50 stands for zero in the data rows.
Here are some points, each followed by its number:
<38 54 63 54 54 45 48 46 58 59 57 49 60 31 57 44 51 31 46 49 58 28 50 47 82 49 37 53> 0
<62 55 34 63 43 54 53 71 52 53 59 31 18 51 51 64 52 19 41 48 24 33 21 50 35 44 40 38> 1
<62 43 43 38 60 45 60 31 54 51 37 68 82 39 30 44 38 72 40 38 75 75 57 51 51 58 47 61> 2
<47 51 49 54 40 53 45 60 50 64 60 39 29 51 67 52 66 33 49 53 28 40 39 47 51 51 35 38> 3
<21 61 52 47 41 74 28 67 50 57 62 48 40 58 61 56 54 29 47 67 44 42 33 44 50 56 34 27> 4
<60 50 45 49 56 47 54 37 48 36 41 63 62 47 39 47 40 58 46 47 60 58 61 52 49 50 61 60> 5
<62 41 42 37 62 45 62 31 57 55 38 68 84 36 30 45 42 72 36 35 77 73 53 53 53 58 42 59> 6
<80 57 52 52 72 47 55 38 48 23 34 69 62 55 36 50 32 67 50 47 66 67 62 49 47 44 70 68> 7
<36 51 61 44 63 44 49 38 42 60 38 45 56 48 60 54 47 41 51 47 64 29 44 45 67 44 23 60> 8
<27 46 46 48 26 47 53 70 51 69 69 28 30 47 68 48 70 31 47 47 25 31 29 54 45 53 30 25> 9
<70 50 52 46 63 51 54 36 50 44 36 70 77 59 36 50 31 68 45 46 67 81 65 56 52 52 69 65> 10
<89 41 77 63 50 64 51 41 52 33 50 46 31 56 40 44 35 48 45 56 46 60 34 29 42 46 66 67> 11
Which three points above are nearest to each new point by angle? Their numbers follow each, nearest first.
<56 52 60 68 61 52 53 63 40 31 64 40 42 59 63 67 63 59 78 47 54 44 61 55 48 55 56 30> 3 1 9
<19 48 52 37 28 46 46 71 43 69 65 28 41 53 66 45 69 29 47 52 28 27 25 58 51 49 33 33> 9 3 4
<75 56 47 75 57 72 58 53 55 55 58 42 41 63 56 68 52 45 62 67 49 63 59 35 48 40 57 38> 11 1 3
<73 57 71 54 68 46 40 53 51 34 55 62 50 62 42 79 47 56 71 57 60 58 84 59 35 50 72 44> 7 10 5
<29 48 44 49 28 47 50 74 51 69 72 30 31 48 70 44 72 27 50 47 28 34 28 51 51 50 31 29> 9 3 1
<70 45 53 48 62 51 58 35 52 43 37 71 73 58 32 48 30 69 45 47 69 85 69 57 55 55 68 64> 10 5 7
<63 57 53 51 64 52 51 42 53 37 40 57 57 50 39 49 40 63 52 55 52 58 55 57 47 47 62 59> 7 5 10
<31 52 62 54 46 47 49 55 60 66 64 39 49 32 65 44 60 24 47 47 48 17 42 48 80 49 31 43> 0 9 3
<23 43 45 42 22 45 56 67 52 59 57 27 29 45 63 45 67 24 42 44 26 22 31 48 44 50 36 30> 9 3 1
<22 43 40 47 28 47 52 69 57 70 64 32 25 54 71 46 62 32 44 49 27 32 31 57 49 53 35 33> 9 3 1
<26 37 40 43 42 46 50 53 47 62 51 42 28 50 58 42 45 35 36 42 49 37 36 51 47 53 54 46> 9 3 1
<27 39 44 44 42 47 48 52 45 56 52 42 27 53 62 43 45 34 36 46 45 36 35 48 47 52 56 47> 9 3 1
<39 51 64 45 73 44 50 30 40 61 32 49 62 51 57 55 43 45 51 47 74 34 48 44 75 43 17 67> 8 0 6
<60 41 55 67 62 48 52 53 43 29 53 44 41 56 55 61 56 62 79 44 61 50 61 66 47 54 59 36> 7 5 10
<61 47 41 50 55 48 54 36 49 36 41 63 61 50 37 47 41 58 45 49 59 60 59 51 50 52 63 59> 5 7 10
<85 44 70 61 54 60 52 39 52 33 47 52 40 56 37 45 34 53 46 54 50 63 41 34 44 48 68 66> 11 7 10
<14 60 78 41 36 30 43 51 41 53 41 32 45 42 66 39 53 42 58 36 58 28 40 52 44 40 24 61> 8 0 9
<61 62 70 34 60 48 48 45 29 48 46 65 85 57 44 55 42 74 54 72 59 69 61 54 62 45 71 71> 10 7 5
<23 46 41 48 25 47 52 73 61 71 66 31 28 54 72 47 65 34 48 51 23 34 32 58 50 54 30 31> 9 3 4
<27 47 51 45 28 45 57 73 47 76 72 36 36 41 71 48 69 30 45 47 30 33 29 52 52 54 24 28> 9 3 4
<29 27 26 47 38 53 68 63 58 42 71 42 45 54 58 32 62 64 49 56 51 62 61 48 62 72 43 52> 9 3 4
<69 49 42 49 64 47 54 28 49 27 33 72 71 49 29 46 33 66 45 48 68 69 69 52 49 51 71 67> 5 7 10
<26 49 42 39 27 44 41 61 37 53 56 28 46 27 57 43 60 36 44 45 37 06 22 51 41 51 48 31> 9 3 1
